(in the rows, 128 means zero)
Families of rows that turns and mirrors carry onto each other, the same ones carrying the whole set onto itself: the rest of each named row's family, in list order
4 families of 8 rows
K_545: [121 109  97  94 173 115 146  94  87 119 149 143 140 136 118 111 141 110
 149 100 109 105  81 124 130 128 149 126 113 150 139 139  96 141 143 131
  82 127 141 105  89 109 142 155 124  78 107 125 107 101 144 105]
K_367: [112 109 123 117 147 114 154 143 132 158 129 185 105 127 154 137 153 161
 158 135 136 108  95 126 132 136 152 141 118 138 131 114 109 140 122 177
 106 103 131 138 144 105 120 137 106  99  92 104 147 109 157 102]
K_236: [149 136 108 154 125 161 136 159 140 148 107 127 119 136 117 144 110 130
 131 143 121 145 129 106 112 100 128 144 111 159  71 104 124 115 101 102
 152 122  76 122 162 103 159 133 188 154 145 138 112 111 124 145]
K_455: [138 114 114 125 169  95 110  80 104 108 141 121 148 134 136 126 127 121
 133 103 134 116  78 137 124 104 153 126 110 127 129  98 113 116 122 147
  79 132 158 125  95  89 128 155 110  90 156 144 126 108 104  99]
K_525: [ 96  61 124 128 118  96 136 108 138 152 142 154 151 123 167 130 152 135
 112 151 138 125 123 167 148 112 131 127 111 145 110 117 133  78 125 183
 131 135 143 130 129 103 121 117 105 128 106 136 151 128 122 102]
K_84: [146 130  94 153 124 146 166 143 136 111 131 112 142 157  93 133 101 124
 112 135 142 155 159 105 147 121 115 143 122 135  77 105 128 113 137  89
 178 129  68 113 152 128 129 108 151 163 143 124 135 122 147 139]
K_185: [133 116 128 165  96 153 112 142 122 125 129  83 159 143  75 128 114 144
 137 135 144 147 125 130 165 105 108 111 158 123 135  86 139 154 149  89
 150 147 104 122 143 132 177 119 158 158 145 125 114 149 106 154]
K_411: [172 102  89 125 133 125 151 160 155  93 143 131 127 146  84 111 122 147
 128 157  97 118 185 106 149 150 100 134 124 126  92 125 118 107 131  96
 146 136  78 112 161 136 145 121 135 126 147 140 104 145 124 148]
K_358: [172 118 121 122 128 150 142 166 160 105 139 121  99 130  87 150 127 156
 146 147  91 121 148 100 108 123 118 160 142 151  84 141 117 120  97 102
 134 116  84 113 158 127 157 157 152 120 159 145  95 128 129 135]
K_982: [155 105 121 124  86 155 106 159 137 101 150 109 158 125  51 124 140 165
 139 138 126 133 157 136 144 154  87 131 146 121 147 112 140 140 142  98
 128 147 111 114 146 147 182 131 142 130 131 133  86 157 115 156]
K_55: [156 100  90 166 115 136 137 172 158  87 137 141 117 130  90 125 117 140
 142 170 110 140 157 106 147 155 110 149 133 123  94 116 130  94 133 113
 171 155  83 120 142 115 129 119 147 141 153 128  97 162 140 149]
K_970: [179 154 131 108 120 152 102 165 144  82 134 101 110 128  75 137 136 173
 140 113  95 132 143 126 117 116 150 121 156 121 131 127 146 145 136 104
 119 131 109 115 143 140 159 150 141 127 156 143  62 131 124 146]
K_394: [148 103 116 145  96 143 109 162 151  72 139 133 132 134  63 110 129 151
 144 151  95 162 168 139 155 162 113 122 149 122 114 143 126 134 130 104
 144 154 103 104 123 114 159 127 141 130 147 136  69 159 139 155]
K_967: [104 114 139 130 150 117 111  90 110 115 131 128 135 131 184 172 148 109
 111  93 136 128 104 122 141 123 149 141 132 113 128 111 132 119 120 140
  76 129 171 118 119 100 133 151 100 104 130 139 126 109 112 103]
K_627: [ 96 104 119 124 149 112 147 109 120  79 161 126 142 129 148 114 154 131
 143 114 106 117 104 129 150 119 145 119 137 159 163 143 123 149 164 122
 107 143 162  92  88 142 131 134  83 106  92 132 139 140 142 120]
K_691: [ 98 107 121 130 127 106 117  97 111  95 132 126 164 137 179 122 143 119
 105 116 133 129 109 145 143 122 151 116 112 137 123  95 149 104 161 145
  95 157 164 102 104 106 127 110  93 124 109 143 158 132 105 122]
K_114: [154 171 118 142 119 161 100 160 125 124 104 108 136 137 108 136 111 139
 128 107 127 165 124 129 127  92 162 105 129 129 111  87 155 133 142 106
 136 139 103 125 144 114 167 122 176 158 146 135  84 109 122 157]
K_508: [123 123 129 162 102 146 105 149 120  75 135  91 146 144  66 110 115 133
 128 121 127 185 137 139 179 137 139 101 158 128 123 122 129 139 135  98
 153 151 100 111 127 119 153 121 157 165 157 135  85 137 120 145]
K_458: [103 123 137 126 154 114 105 108 112 108 136 132 117 150 154 135 155 140
 118  83 148 133  96 130 138 136 155 125 124 140 139 102 101 145 111 143
  73 111 179 108 112 112 133 150 112  89 123 132 133 102  97 111]
K_446: [167  84  99 135 107 153 136 158 162 103 139 129 116 122  83 157 128 136
 122 149 123 120 156 105 140 157  76 166 127 138 117 110 149 113 116 102
 141 147  90 106 149 154 152 123 135 130 130 118 106 167 134 167]
K_768: [115 107 130 111 151 122 133 125 117 130 132 170 104 152 146 125 164 144
 148 106 114 108 100 121 140 141 143 127 131 149 136 131  88 173 125 140
  85 107 157  98 109 109 144 151 112  72  94 120 124 112 142 110]
K_782: [118 106 120 125 158 110 162 129 129 175 146 187 126 105 129 127 166 135
 163 119 116 121  96 138 128 131 141 131 126 153 146 157 116 142 141 156
 105 113 135 152 131 111 137 147  95 108  93 108 129 106 138 110]
K_261: [173 108 128 132 108 126  97 154 154  85 132 103 142 140  62 117 119 152
 134 151  87 152 175 144 165 124 118 101 130 111 141 121 116 136 138 101
 134 133 110 116 147 136 157 134 131 124 148 146  74 146 127 154]
K_214: [105 128 129 126 145 100 124 121 129 131 132 139 117 128 160 144 145 156
 125 110 168 134  90 140 132 128 155 136 113 134 126  84 122 111 108 180
  91 105 153 146 151 106 114 134 101 119 124 117 152  98 113  98]
K_529: [124 123  98 184 118 140 139 156 132  86 131 103 127 140  96 124 104 118
 126 139 144 163 131 105 166 132 140 128 139 130  98  99 134  97 136 111
 182 155  81 127 147 120 127 109 159 171 162 127 112 143 121 144]
K_257: [126  89 108  87 159 111 161 108 113 152 142 170 127 114 118 128 136 136
 148 122 118 125  82 145 141 122 147 142 113 146 135 139 126 133 118 167
 107 115 111 132 109 108 110 147 117 105 102 104 112  98 185 102]
K_13: [139 137 129 158  92 149 107 140 126  97 119  84 160 149  84 137  98 131
 116 127 132 188 149 142 168  95 132 107 130 126 127 100 129 140 142  92
 161 130 102 120 146 130 136 125 150 160 145 132  99 123 148 144]
K_810: [139  97 114 116 152  87 126  88 128 141 133 145 131 115 142 145 126 143
 131 126 138 138  79 160 129  99 150 141 108 123 124 106 145 111  98 184
 103 116 137 142 119  90  98 142 106 116 148 125 134 105 144 101]
K_975: [113 113 124 117 146  97 134 115 141 158 138 164 132 105 161 165 158 125
 114 107 164 123 113 153 127 126 148 155 127 123 122 125 143  99 118 179
 110 120 147 160 141 106 124 142 101 118 125 114 137 101 120 101]
K_209: [ 93  62 126 128 139 105 167 117 143 129 168 155 133 122 129 126 161 151
 145 147 116 111 118 152 152 107 129 127 140 168 154 165 103 124 134 164
 141 124 141 123 114 135 130 141  98 108  90 124 138 136 156 106]
K_808: [143  98 106 176 116 150 143 137 143 124 122 107 118 141 107 159 109 125
 123 148 146 136 127  97 158 111  98 144 137 133 107  82 150 130 122  98
 161 146  88 111 149 144 149 116 153 161 150 107 136 159 124 160]
K_60: [110 110 136 135 159 131 132 106 106 129 134 147 129 133 154 140 162 120
 161 106  88 118  87 105 149 128 148 119 124 142 151 146 107 160 138 115
  69 126 157 115 113 107 151 154  94  98 103 128 123 114 128 111]

Same family as K_55: K_367, K_394, K_508, K_458, K_768, K_214, K_529
Same family as K_114: K_236, K_525, K_358, K_970, K_627, K_691, K_209

Families of rows that turns and mirrors carry onto each other, the same ones carrying the whole set onto itself: the rest of each named row's family, in list order
3 families of 5 rows
K_738: [116 100 200  74 130 142 170 152 177 177]
K_290: [158 106 189  83 118 147 164  94 146 132]
K_410: [116 170 150  67 146 121 125 130 118 173]
K_21: [133 135 182  98 147 161 161 131  81 152]
K_916: [141 122 174  97 152  84 151 177 145 154]
K_773: [131 124 163 101 150  86 147 176 150 167]
K_172: [110 159 147  66 146 125 124 122 108 162]
K_792: [118 113 210  61 130 147 167 146 168 189]
K_507: [128 128 181 100 135 174 154 129  89 146]
K_586: [117 165 160  55 147 108 120 123 128 173]
K_582: [150 112 192 100 105 148 173 104 161 140]
K_872: [127 129 195  94 146 160 149 149  81 151]
K_694: [113 112 192  76 136 131 180 153 186 179]
K_743: [165 115 196  90 114 128 154  95 140 134]
K_459: [126 129 150  90 158  85 152 172 147 161]

Same family as K_743: K_916, K_792, K_586, K_872

